[[125 126 124 125 127 129 125 127 124 135 126 131 127 132 127 123]
 [105 117 122 124 122 131 121 121 124 145 117 133 105 145 120 140]
 [127 126 131 130 129 120 130 128 128 123 130 131 123 127 130 132]
 [119 142 127 127 128 129 125 137 128 131 127 128 124 128 126 116]
 [140 119 128 129 128 128 129 122 128 131 133 126 142 128 132 133]
 [120 132 126 128 128 135 125 134 127 130 126 129 118 128 128 124]
 [127 130 129 128 129 121 128 134 126 122 130 126 130 126 126 125]
 [139 112 127 119 126 127 129 119 122 134 128 135 139 137 130 116]
 [121 134 128 132 126 126 127 132 133 123 124 125 120 124 123 136]
 [134 130 129 121 124 130 125 130 126 128 129 128 132 133 130 110]] yields 134

[[133 129 130 133 122 120 119 128 133]
 [126 129 133 129 126 131 126 128 135]
 [128 129 133 130 128 131 129 128 130]
 [137 133 136 131 123 115 117 127 132]
 [130 126 131 133 126 132 126 129 127]
 [133 128 130 132 126 138 125 129 136]
 [121 123 125 119 129 122 134 127 129]
 [134 130 131 139 120 155 122 130 123]] yields 134

[[126 135 128 150 114 135 137 147 124 122 123 122 113 127]
 [124 119 127 126 119 128 135 128 123 129 131 128 117 124]
 [138 136 102 120 142 126 116 119 134 125 123 123 138 139]
 [133 122 115 116 145 122 117 110 131 127 124 128 143 134]
 [124 121 130 130 118 129 138 132 123 130 131 127 116 124]
 [127 117 124 114 141 120 118 106 125 134 127 134 143 127]
 [124 132 128 142 115 132 141 141 124 124 128 123 113 125]
 [127 144 125 153 117 137 134 147 122 118 125 122 113 128]
 [123 115 134 114 131 123 126 117 124 147 137 141 135 124]] yields 123

[[125 132 129 128 137 130]
 [127 115 134 129 114 126]
 [132 121 101 135 126 126]
 [126 129 140 115 129 130]
 [139 113 129 140 108 134]
 [123 130 125 131 133 107]
 [130 124 134 128 128 136]
 [123 124 131 134 124 114]] yields 123

[[125 122 129 124 133 136]
 [126  99 122 133 125 131]
 [125 126 122 124 124 121]
 [125 132 122 105 126 139]
 [130 132 120 119 118 130]
 [132 133 130 134 128 103]
 [130 128 134 150 133 125]
 [131 136 128 121 122 127]
 [125 140 134 120 131 127]
 [129 125 130 126 130 103]] yields 129

[[125 116 136 101 121 145 129 120]
 [124 127 134 123 122 134 129 128]
 [133 125 132 123 121 135 120 129]
 [142 131 127 119 123 146 131 139]
 [130 130 129 135 130 127 121 130]] yields 130
---
[151 117 131 115 135 148 139] ans = 131

[130 114 102 138 158 119] ans = 119

[[123 131 117 101]
 [134 150 141 138]] ans = 123

[[118 136 120 120 131 109 105]
 [135 134 145 127 125 128 158]
 [131 141 145 121 126 116 152]] ans = 116

[[128 129 125 132 127]
 [141 143 130 136 108]
 [138 105 107 124 117]] ans = 108

[137 123  99 121 102] ans = 121

[130 149 133 155] ans = 149

[129 152 104 117] ans = 129
---
[[135 136 114 122 140 113 130]
 [142 143 154 145 141 140 115]
 [117 118 149 128 118 135 132]] >> 154, 149

[[115 120 119 112]
 [105 126 131 135]] >> 135, 131

[137 157 127 128 121] >> 157, 137

[[116 152 123 114]
 [129 129 129 113]
 [127 133 127 116]] >> 152, 133

[129 156 135 129] >> 156, 135

[[120 119 146 133 100 119 132]
 [109 144 155 153 137 100 144]] >> 155, 153

[129 107  98 116 118] >> 129, 118

[132 123 106 117 136 128 119] >> 136, 132

[[120 136 128 154 128 137]
 [129 137 135 144 132 137]] >> 154, 144

[[135 132 132 150 139 131 155]
 [127 124 124 134 128 128 132]] >> 155, 150
---
[[131 144 140 138 116 103 123]
 [113 135 127 112 133 121 129]
 [144 140 124 119 114 117 127]] | 133

[[106 139 139 141 132 125 116]
 [136 132 118 144 120 141 134]] | 132

[[141 139 118 124 128 138]
 [153 119 133 128 128 121]
 [136 137 123 121 116 118]] | 128

[[131 114 109 117 113 140]
 [131 155 135 130 131 123]
 [132 151 122 117 121 130]] | 130

[[133 121 127 125 154 122]
 [129 128 130 129 127 125]
 [129 128 130 129 127 125]] | 129

[[111 131 106 114 129 136]
 [125 120 120 130 144 121]] | 114

[[150 121 135 122]
 [126 133 124 131]
 [111 126 128 127]] | 133
---
Input:
[[127 128 127 127 129 128 128]
 [143 105 113 134 138 148 151]
 [129 129 129 128 127 127 128]]
Output: 128

Input:
[[127 130 130 139 128 127]
 [103 146 107 130 125 130]
 [132 119 130 132 126 129]]
Output: 129

Input:
[[138 112 157 154 145]
 [117 116 117 119 102]
 [121 137 127 144 149]]
Output: 149

Input:
[[125 148 110 132 126 147 120]
 [117 139 113 123 132 155 123]
 [141 137 117 141 120 114 118]]
Output: 118

Input:
[[125 130 115 113 127 114 122]
 [137 140 125 120 129 127 122]
 [130 112 145 146 107 148 158]]
Output: 158

Input:
[[122 140 126 105]
 [147 127 126 143]
 [145 121 131 154]]
Output: 154

Input:
[[141 133 120 142 134]
 [154 117 121 134 113]
 [127 156 128 120 142]]
Output: 142

Input:
[[140 133 152 146 136]
 [129 128 104 111 121]
 [114 143 127 124 137]]
Output: 137

Input:
[[105  99 129 110 129 119 132]
 [140 126 141  98 148 138 149]
 [117 148 114 153 110 128 133]]
Output: 133
---
[[132 127 134 106 119]
 [122 107 107 141 134]
 [155 112 108 129 120]] Out: 132

[[109 132 115 136]
 [121 123 150 106]
 [131 123 106 123]] Out: 109

[[109 147 142 114 129 134 122]
 [146 150 139 114 131 149 134]
 [106 145 134 134 117 144 150]] Out: 109

[[148 134 122 116 121]
 [115 100  98 112 137]
 [110 123 109 143 124]] Out: 148

[[137 126 143 130]
 [134 146 117 110]
 [104 119 114 107]] Out: 137

[[111 109 110 120 109 110 106]
 [113 127 122 111 126 122 142]
 [142 132 143 143 135 140 126]] Out: 111
---
[151 118 136 130 132] ⇒ 151, 136

[103 119 134 125 117 130] ⇒ 134, 130

[128 134 114 121 105] ⇒ 134, 128

[[114 114 141 114 120 111 114]
 [148 140 127 121 130 154 146]
 [122 110 128 138 131 113 104]] ⇒ 154, 148

[[153 116 141 122 133]
 [125 121 110 126 140]
 [109 127 138 107 110]] ⇒ 153, 141

[[109 139 104 141 138]
 [115 124 115 134 148]
 [136 124 139 142 119]] ⇒ 148, 142

[[116 126 139 127 153]
 [148 112 118 145 116]
 [113 126 134 122 139]] ⇒ 153, 148
